Each path below is one point turned by a fixed rotation once a step. After each direction that follows a path, write how fast that rotation turns it, in deg/step (0 if it stays still).
Each turn is a multiple of 5 degrees from 10 to 175, or 0.
Each row of a path follows its step; steps can be skipped.
path 1
step 0: [ 0.34 -4.31 -0.01  0.58  2.03 -0.37  1.18 -3.11 -2.24 -1.49  1.40  0.16
  2.73 -1.31 -2.05  0.83  0.75  0.02  0.33 -0.62  1.93  2.11 -0.36 -1.74
 -2.38  0.22  1.68  0.55]
step 1: [-1.62 -0.16 -1.88 -2.32  0.84  1.96  0.12  1.96 -0.71  2.93  1.07 -1.26
  1.10 -3.57  0.02 -0.33 -1.06 -1.99  1.32 -0.67  0.66  0.21 -1.33 -2.18
 -3.78 -2.45  0.10  0.03]
step 2: [ 0.81  5.26 -2.16 -1.25 -0.40 -0.19  1.50  0.34  1.19  1.02  1.64  1.18
  0.95  0.62  0.82 -2.19  1.38 -0.36 -1.36  1.35 -1.29 -0.34  1.99  1.96
 -3.44 -1.57  0.44  0.16]
step 3: [-0.29  2.53  1.78 -2.19 -2.39 -3.09 -1.32  0.19 -1.15 -2.45  0.36 -2.41
  1.48  1.51  1.05  1.78  2.31  0.00 -1.23 -0.54 -1.79  1.54 -0.73  3.26
  0.85 -0.65  0.16  0.73]
step 4: [-0.58 -0.98  1.12 -1.21 -3.17  0.21 -1.78 -2.29 -1.10 -2.25  0.30  2.06
 -0.51  1.90  0.52  0.38 -1.29  1.20  2.21 -2.79 -1.58 -2.10 -2.24 -0.57
  2.15 -2.46 -1.83 -0.72]
step 5: [ 1.17 -1.15 -1.08  1.05  0.15  1.57  0.22 -0.33  1.69 -1.32 -0.77  3.70
 -2.46  1.66  0.85  3.15 -0.83 -0.29  1.47  2.11 -0.54  2.53 -0.05 -3.62
  0.54 -0.95 -1.76  1.30]
step 6: [-1.83 -1.56  2.18  2.01  3.44 -0.36  0.20 -0.76  1.22  0.51 -0.47  0.57
 -2.67 -1.03  1.83 -2.01  0.63 -0.75  0.00  1.92  2.81  4.15 -0.59  1.24
 -0.90 -1.15 -0.73 -0.42]
step 7: [-0.90  0.03  2.40  0.67  0.42 -1.87  0.44  1.37  0.85 -2.05  1.26 -0.27
  0.48 -1.09 -0.10 -3.30  0.16 -1.41 -1.03 -2.26  3.64 -0.76  0.22 -2.74
 -2.11  0.31  3.80  0.07]
step 8: [ 2.32  0.72 -1.29 -3.50  0.42  0.57 -2.27  0.06 -0.97 -0.29 -0.39 -1.04
  4.66 -0.68  0.80 -1.05 -2.96 -2.14 -2.90 -0.29  1.01 -0.01  1.59 -1.98
 -0.28 -0.28  0.04 -0.60]
step 9: [ 1.25 -0.48 -1.84 -1.11  0.59  0.63 -2.80 -2.37  0.52  1.44 -0.78 -0.73
  3.72  0.79  0.20  0.01  3.88  1.04 -0.08  2.29 -1.68 -2.21 -1.08  0.91
 -1.75 -2.28 -0.33  1.35]
[ 0.02  0.01  0.39 -0.79 -0.23 -0.18 -0.82 -0.78  0.18 -1.08  0.56  0.77
  0.31  0.10  0.90 -0.09  0.12 -0.99 -0.01  0.13  0.32  0.72 -0.37 -0.25
 -1.38 -1.52 -0.03  0.55]	0
[ 0.16 -0.37 -1.04 -0.34 -0.20 -0.22 -0.82 -0.28  0.53 -0.37  0.72 -1.00
  0.47  1.74 -0.22  0.35 -0.38  0.42  0.48  0.13  1.28 -0.61 -0.01  0.47
  0.79 -0.19 -0.47  0.52]	70
[-0.05  0.65  0.15 -0.13 -0.81  0.83  0.00  0.71  0.89 -0.56 -0.11  0.16
 -0.26 -0.68 -0.62  0.30 -1.68  0.23  0.01 -0.47  0.21 -1.00  1.05 -0.77
 -0.56 -0.54 -0.79 -0.06]	115
[-0.10 -0.53 -0.40 -0.28 -0.69  0.13  1.41 -0.02  0.44 -0.53  0.66  1.00
 -0.03  0.96  0.33 -0.62 -0.11  0.44 -0.15  0.64 -0.52 -0.67  0.57 -0.47
 -0.03  0.30  1.73  0.46]	140
[-0.08  1.21  0.58 -0.95  0.43 -0.34 -0.62 -0.35 -0.32 -0.67  0.69 -0.25
 -1.53 -0.41 -0.10 -0.49  0.37  0.03 -0.62 -0.64  0.54 -0.12  1.00  0.44
  0.70  0.61  0.70  0.63]	85
